In the rows, zero is written as 128.
A single turn carries every row of the set below to another of its rows. Some are shown first; where does it send the rows asked next?
k_234: [146 120 146 126 139 148 174 139 128 143 140 155 161 141 137  91 122 125
 134 111 113 113 154  98 179  98 142 159 148 139 104 116 110 152 154 127
 104 126 125 162 161 102 107 138 116 158 124 142 100]
k_615: [146 129 145 127 135 154 173 144 133 148 150 145 156 155 143  98 130 131
 126 112 112 103 159 102 163 101 145 153 137 142 109 112 109 145 157 132
 113 131 126 170 166 112 118 123 122 170 124 151  99]
k_825: [ 97 140 106 111 136 119 122 127  87 112  81 126 152  98 125 169 138 137
 133 126 151 105 153  86 152 121 123 105 147  71 132 111  98 100 113 118
 112 101 110 144 134 128 146 133 126 163 151 137 111]
k_552: [134 109 137 128 152 140 156 131 125 129 132 167 174 146 111  97 118 145
 137 120 132 116 146 114 152  85 132 168 150 123 111 128 108 169 143 123
 104 115 126 158 163  96  86 152 105 131 118 123 128]
k_210: [147 143 147 131  88 123 108 112 144 141 140 148 134 109 148 122 142 120
 151 109 106 118 148 134  92 156  91 155 172 149 161 113  79 148 143 125
 118 114 116 128 132 174 132 113 135  94 105 107 145]
k_760: [154 100 157 114 143 160 150 122 119 149 165 162 142 155 112 115  92 152
 122 116 150 115 149 116 140 107 134 168 145 131 107 111  91 159 163 146
 108 112 151 174 146 106 110 150 123 132 127 147 131]
k_450: [158 178 156 102 110 132  94 109 121 149 104 117 105 143 101 159 105 130
 162 136 104 120 158 149 126 120 110 115 163 151 142 117 126 141 113 129
 133 151 146  79 117  83 124 139 133 112 150 178 141]
k_781: [104 119 175 143 126 108 107 145 109 144 124 140 114 123 103  89 117 128
 155 168  98 122 126 126  86  97  90  96 157 159 104 124 100 116 145 127
 162 146 122  98 149 129 135 166  96 130 138 141 154]
k_163: [160 101 161 112 140 154 160 124 120 145 151 162 146 150 116 107 100 152
 132 117 142 125 145 106 161 106 133 169 152 129  98 112  96 152 161 139
 109 117 137 173 150 104  97 160 119 134 134 151 121]
k_191: [113 144 125 122 123 115 117 108 120 108 118  81 114 125  97  98 108 116
 113 175 105 144 116 140  91 113 141 116 118 119 131 145 118  95 138 148
 143 127 158  89 118  88 146 122 122 129  93 146 126]
k_280: [ 91 132 186 106 104 100 109 146 105 142 133 112 116 125 106  85 133 132
 163 150  87 100 128 115 117 133 117 108 152 160  94 112  73 122 126 115
 126 110 141 123 108 140 144 188 102 135 129 159 153]
k_609: [133 161 154 100 120 113 135 120 125 112 115 102 113 136  86 165 143 125
 183 153 110 122 165 164 119 121 120 128 153 152 138 113 132 168  85 147
 132 132 124  85 122 105 104 149 143 110 147 156 148]
k_253: [148 137 148 116  92 140 108 122 126  98 155 118 102 114 121 114 151 133
  61 130 132  90 121 133 115 135 123 117 142 134 138 141 131  97 102 139
 100 144 121 115 124 152 155 109 113 107  91 134 157]
k_913: [ 94 137 114 115 128 114 119 127 100 104  90 128 141  90 126 171 135 125
 121 127 158 103 159 100 137 131 116  97 150  81 135 113 109 105 120 109
 122 101 110 153 141 136 143 127 125 163 170 151 111]
k_635: [130 121 116  90 126 107 148 119  77 116 103 131 150 111  87 191 116 132
 103 150 171 116 150 124 140  91 135 130 123  90 128 123  77 124  94 134
 113 112 136 121 119 164 118 150 122 140 146 120 111]
k_106: [127 115 134 131 157 145 155 141 132 132 131 159 186 155 113 104 124 142
 142 115 125 107 144 122 141  90 133 163 135 116 123 126 109 170 139 115
 108 103 137 164 164  97  92 145 107 137 105 118 132]
k_505: [163 146 122 120 111 111 124 113 101 136 102 163 139 104 105 164 115 118
 123 149 183 109 138 133 126 115 106 107 121  85 127  87 110  87 138 124
 130 133 135 138 103 135 130 126 125 158 177 137  96]
k_316: [103 123 169 120 124  86 136 152 106 145 135 124 129 104 104  86 107 103
 169 166  91 105 117 120 105 115 106 112 135 188 108 111  86 148 115 142
 127 139 154  88 122 141 131 154 116 127 141 125 113]
k_569: [159 134 154 124 130 151 104 137 129  97 138 117 116  93 124 134  89 113
  94 131 110 113 120 131 115 163  90 120 144 115 165 124 132 109 102 121
 106 125 154 110 132 135 150 114 131 102  90 104 156]
k_295: [162 150 154 111 110 128 140 140 142  87 139  97 126 113 119 112 154 137
 122 157 122  99 103 137 112 174 104 130 117 118 145 102 140  97  84 127
 106 132 129 133 123 152 126 117 129 110  90 115 148]
k_951: [109 127 157 110 125 117 147 135 108 110 138  83 117 119 101 114 113 107
 124 152  92 124 127 134 115 133 135 135 111 120 126 133 137  99 119 174
 152  94 135  87  75 111 155 139 149 147  99 128 128]
k_65: [128 127 121  86 116  93 138 127  88 113 101 129 150 111  90 192 117 122
  93 148 168 102 157 135 135 102 129 123 117  97 135 126  91 123  92 111
 121 110 142 138 118 168 110 154 114 149 152 129 108]
k_663: [141 136 142 119  83 112 106 111 147 138 141 130 124 118 150 133 145 137
 140 116 115 120 152 116  94 145 105 142 164 168 165 133  80 148 130 125
 121 145 123 144 161 183 122 123 127  90  96 119 136]
k_393: [167 147 116 119 119 122 132 111  90 141  99 152 134 110 110 166 121 131
 130 155 176 123 142 120 138 103 120 110 124  77 121  87 100  75 141 132
 126 146 128 133 112 133 136 131 126 162 160 136  99]
k_794: [103 125 151 109 113 120 107 125 119 123 123  84 120 145  99 117 122 137
 135 145 123 121  97  97 114 142 134 103 104 120 127 154 137  85 120 166
 154 118 144 114  96  91 146 155 130 122  94 154 140]
k_437: [162 143 162 120  79 113 111 124 142 156 135 147 144 132 143 133 149 138
 150 107 106 107 140 122 102 148  88 153 150 157 163 126  98 135 126 124
 138 137 114 135 131 190 115 132 126  98  93 103 141]
k_313: [116 169 151 104 100 129 108 117 125 136 109 118 119 143 106 147 163 120
 166 119 116  96 151 131 139 126 125 106 161 159 128 130 130 156  95 151
 120 129 110  78 108  95 135 129 138 113 158 181 146]

k_210 moves to k_437
k_794 moves to k_191
Now find these:
k_450 moves to k_609
k_825 moves to k_393
k_615 moves to k_760
k_65 moves to k_913
k_280 moves to k_781
k_569 moves to k_295
k_552 moves to k_234

A single turn carries every row of the set below to another of its rows. Some are shown first; where does it send the rows asked next?
k_156: [141 137 122 122  91 177 100 103 154 138 167 130 108 143 108 121]
k_499: [117 113 105 143 139  79 145 114 146 128 158 102 100 122 128 158]
k_241: [155 146  97 131 134 105 103  81 157 124 158 120 112 168 126 115]
k_343: [103 136 112 120 118 148 154  72 127 138 170 128 167 129 121 132]
k_672: [101 142 147 118 114 132 187 116 110 158 147 140 155 118 124 130]
k_238: [137 135 103 112 127  78 118 128 169 123 167  96 123 135 129 141]
k_483: [138 122 129  96 152 148 118  95 134 119 178 112 143 132 112 101]
k_884: [150 107 117 139  93 118 177 121 137 124  89 134  98 136 127 118]
k_632: [ 85 160 125 127 100 120 136 125 143 154  97 154 114 147 140 139]
k_11: [ 86 169 125 120  75 121 120 110 137 132 124 151 137 144 117 138]
k_631: [183 150  96 128 119 103 114 136 128 129 111 116 113 155 151 110]
k_547: [176 139 110 114 149 155 134 118 142 138  96 144 143 124 131 115]
k_441: [ 99 145 123 149 130 110 127  88 150 122 193 125 108 132 115 133]
k_21: [ 92 151 137 157 113 113 153 143 115 126 169 129 106  99 132 137]
k_931: [157 108 128 113 150 131 158 131  94 140 104 103 127 129 136 109]
k_740: [109 116 139 115 138 122 171 137 106 132 125  92 144 102 133 121]
k_276: [174 112 122 102 160 145 126 104 112 133 137 115 125 147 124  96]
k_978: [113 159 104 124  81 136 110  95 129 103 137 172 133 141 120 126]
k_595: [138 110 112 153 132 102 147 133 100 134 162 121  81 118 129 156]
k_460: [146 143 144 115 135 135 175 147 120 157 100 150 139 116 129 118]
k_997: [174 116 118 139  99 151 126  98 132 131 114 142  89 148 102 118]
k_204: [144 154 120 145 105 110 146 175 102 130 118 122 109 113 154 125]
k_199: [149 135  91 115 140 164 122  73 146 126 139 131 160 132 128 124]
k_715: [ 99 124 140 104 141 134 147 115 132 120 171  97 153 103 118 116]
k_358: [169 145 107 102 114 101 104 155 138 127 175 112 118 138 133 129]
k_863: [131 143  94 133 107 143 120 104 133 108 117 189 110 144 144 120]
k_725: [ 95 141 123 115  80 156 136 128 173 135 171 118 128 125 138 122]
k_237: [169 130 113 127 116 116 121 156  95 134 171 127  92 127 133 138]
k_124: [101 123 119 126  82 119 183 139 161 128 124 119 122 122 150 120]
k_678: [113 145 107 135 120 134 137 121 142 137  93 177  98 148 157 127]

k_11 moves to k_863
k_884 moves to k_725
Now find these:
k_276 moves to k_740
k_21 moves to k_241
k_460 moves to k_343
k_499 moves to k_358

A single turn carries every row of the set below to another of its rows. Some are shown first; where does it send the rows asked next?
k_735: [163 115  79 105  82  92 160 115  90 150  73 131 152  56 158 123 111 116
 127 137 144 147  90 126 137 144 107 111 122 147  24 177 149 110 135 122]
k_244: [116 153 118  84 106  70 153 114 113 155  89 129 158 106 104 147  99 133
 116 104 155 145  97 123 150  88 110 124  71 126  98 150 167 154 115 129]
k_262: [ 89 119 122 109 103  58 167 113 105 169  80 128 159  96 129 137  99 112
 139 116 126 156 107 141 139  96 111  92  74 132 115 150 140 126 134 127]
k_398: [ 93  72 107 140 120 142 183 181 105 144 115 162 143 104 161 161 123 126
 125  95  97 150 113 118 177 126 119 101 141 118  41 134 145 106 123 118]
k_707: [ 83  99 111 130 124 150 176 199  99 152 108 172 155 121 155 162 112 114
 105 104 106 148 109 125 167 119 113 102 141 106  45 140 142 104 136 111]
k_756: [123 151 115 126 136 107 130 163 107 166 116 137 138 114 166 147 113 142
 145 107 102 144 138 130 162 131  80 132 146 140  78 132 167 153 130  38]
k_602: [145 112 126  99 105  86 120 116  86 119  70 114 152  97 144 107  88 134
 120 107 148 139  82  96 141 134 121  94  97 158  96 152 149 113 139 139]
k_993: [ 73 112 123 129 116 150 164 143 151 185 112 129 143 123 118 137 126 135
 170 105 160 121 117 127 125 140 145 122 147 164  35 144 178 123 133 116]
k_549: [ 85  85  99 151 116 136 170 188 104 153 106 172 156 110 165 167 121 127
 123 116  92 141 104 120 166 112 117  96 133 110  51 124 141 104 132  95]
k_356: [ 65 114 100 135 109 156 149 148 155 190 114 132 146 127 109 132 114 141
 162 124 158 134 105 122 120 129 121 128 158 160  58 127 182 140 141 107]
k_196: [144 141  61 122 127 101 139 107  82 137  81 101 139  94 131 126  96 107
 164 128 115 137  86 123 168 138 112  75  82 140  70 124 153 162 103 141]
k_840: [113 135 110 145 132 111 121 172 108 155 102 147 149 115 163 128 109 153
 126 117  93 146 135 129 142 135  73 122 144 134  71 133 161 160 138  45]
k_827: [123 189 102 129 141 172 163 136 122 176  76 129 176 113 142 165  81 143
 110 132 134 153 121 135 155 121 131 127 159 133  43 104 144 150 112 119]
k_806: [ 84  79  95 156 105 153 168 187 113 154 117 167 155 110 155 145 100 119
 121 115  97 161 106 124 167 119 114 101 152 112  50 126 146 117 137 121]
k_953: [139 124 122 124 110 100 137 117  73 112  66 121 166  96 131 111  79 145
 113 103 159 123  81 116 129 142 119 105  92 161  79 155 146 113 126 154]
k_406: [104 156 123 121 149 115 132 171  94 155  95 133 149 129 156 154 120 145
 132 110 102 135 133 135 148 137  65 120 144 133  74 143 157 145 134  45]
k_297: [116 108 111 111  72 122 166 164  80 113  88 105 135  54 114 129  91 112
 147  92 130 163 111 108 142 100 121 122  98 117  91 126 107 120 153 128]
k_563: [126 181 114 129 141 161 149 142 134 171  73 120 178 110 143 154  96 147
 116 158 122 157 116 120 133 122 142 116 153 127  37 110 154 160  98 120]
k_670: [128 179 118 117 153 169 151 124 131 170  62 115 173 113 149 157 103 154
 111 130 135 153 125 121 143 128 135 116 155 142  31 110 145 146 111 114]
k_512: [ 66 121 111 131 113 143 160 148 148 203 120 137 136 121 126 140 114 124
 174 115 160 131 121 129 126 131 139 134 147 169  61 132 179 127 140  95]
k_474: [124  97 117 100 114  97 141 115  81 121  68 111 144  87 132 120  95 140
 118 111 163 125  82  99 129 131 110 102  91 172  99 147 156 102 124 144]
k_642: [ 69 118 121 136 110 140 160 163 153 181 119 131 138 120 115 136 119 129
 171 136 153 126 107 121 116 133 151 132 141 151  44 139 188 144 116 113]
k_677: [137 144  74 123 123  96 131 111 105 156  85 121 139  91 133 102  97  98
 161 125 137 135  95 116 143 139 153  78  65 149  56 132 158 157 118 137]
k_86: [123 158 108 138 138 110 123 163 101 153  93 137 160 121 160 157 124 163
 137 122  91 127 122 129 149 124  80 122 144 124  64 131 163 151 130  40]
k_952: [123 127  97 107  92 130 130 137 130 129 127 106 140  74 112 118  86 146
 117 138 109 119 118  86 178 155 121 145 119 126  71  98 109 143 159 120]
k_427: [159 125  85  95  82  93 158 126  93 133  78 134 137  69 144 131 111 127
 126 124 168 136  76 120 150 152  94 141 114 153  25 172 164 138 130 111]
k_195: [117 183 100 116 139 170 143 137 141 177  64 128 179 126 137 169 102 154
 116 144 139 140 102 117 139 112 137 120 150 131  40  99 155 146 120 108]
k_83: [ 62 126 121 117 115 147 150 160 141 190 112 134 151 142 114 137 116 122
 164 111 153 126 110 131 119 133 137 119 153 151  49 153 176 121 149 105]
k_68: [137 104 111 115 102  97 140 116  68 108  73 101 163  97 130 120  87 141
 132 105 143 128  77 118 142 136 105  90 111 157  95 156 146 104 129 159]
k_647: [122 173  96 129 143 177 148 138 126 168  71 130 181 109 134 152  87 161
  93 144 130 152 120 121 134 119 110 126 157 134  45 104 151 154 111 110]
k_361: [103 136 106 139  97 126 145 135 119 135 121 109 150  69 112 106  78 150
 130 140 117 105 129 112 155 173 127 144 109 143  66 104  96 141 162 114]
k_282: [138 147 119 117  86 102 144 153  71 119  82  93 146  54 118 113  90 133
 151  95 125 155 132 120 121 111 108 129  97 124  97 137 115 137 153  95]
k_700: [126 142 128 133 147 108 131 157  96 140  97 126 144 117 169 147 124 157
 142  99  94 144 136 129 164 147  76 118 146 138  62 138 154 154 127  50]
k_271: [123 117  83 120  91 127 142 133 117 131 148  99 147  66  99 120  94 159
 131 132 101 100 129  99 156 153 113 147 126 130  70 120 120 121 148 117]
k_306: [104 115  87 122 107 131 153 133 122 149 126 110 144  49 115 113  95 151
 110 148 109 108 138  91 138 149 125 139 111 145  71 102 107 110 150 116]
k_500: [118 145 125 140 137 104 127 171 104 149 101 127 144 111 164 147 119 148
 150 138  84 147 130 124 151 136  82 119 145 126  70 135 162 167 113  49]
k_334: [ 87 140 120 115  98  85 182 116 102 147  75 122 164 112 104 153  85 121
 134 111 152 146  86 149 159 104 109 111  78 124 100 141 141 151 120 158]
k_171: [135 121  87 104  85 108 175 123  91 132  52 122 137  72 155 140 104 116
 135 141 171 145  69 129 164 158  86 130 115 160  33 147 142 139 132 128]
k_309: [127 145 109 111 105  67 161 113  91 156  91 133 183  93 117 143  93 132
 114 105 115 146 112 145 135  86 114 100  81 109  94 169 150 129 116 136]
k_417: [127 114  59 116 133  95 155 125  75 131  97 120 119  81 130 132 111 112
 153 117 127 123  89 107 162 131 101  92  61 150  73 127 168 152  94 123]
k_6: [128 122  64 137 127 102 161 129  82 142  97 140 137  77 124 114 101 108
 141 112 143 114  93 119 139 136 139  94  51 145  46 141 165 145  98 145]
k_674: [ 59 115 111 143 106 149 156 158 148 184 108 144 151 132 118 148 122 135
 174 124 154 116  93 130 128 127 143 120 142 150  47 130 172 125 145 105]
k_618: [141 159 109  97  94 133 156 138  89 130  71  91 154  49  99 124  88 136
 126 104 149 157 123 104 111  97 130 133  98 126  80 123 124 134 137 125]
k_411: [ 97  94  92 147 112 149 188 183  98 162 125 166 157 101 156 166 100 117
 121 103 100 151 115 132 174 116 122 109 151 111  51 129 144 106 121 118]
k_220: [110 182 110 103 151 175 152 140 122 177  67 116 183 128 140 164  97 139
 104 140 130 153 118 126 139 118 121 110 163 131  45 116 145 133 122 113]
k_51: [112 127 111 105  72 128 163 149  96 128  93  88 137  62  81 122  96 127
 167  93 162 141 112 111 115 105 125 141 102 138  85 134 134 128 148 131]
k_935: [ 85  82 107 151 114 139 182 199 105 142 116 159 142 102 156 163 112 120
 130 130  92 151 103 118 166 119 120 108 141 107  47 127 150 126 105 120]
k_270: [133 111  86 112  84  94 165 109  91 155  56 115 142  63 159 125 110 109
 156 149 155 148  85 139 142 158  94 111 125 166  41 160 138 121 144 121]

k_827 moves to k_512
k_674 moves to k_549
Now find these:
k_670 moves to k_993
k_334 moves to k_262
k_840 moves to k_647
k_282 moves to k_618
k_935 moves to k_500
k_406 moves to k_220
k_6 moves to k_417
k_68 moves to k_602
k_952 moves to k_361
k_735 moves to k_427

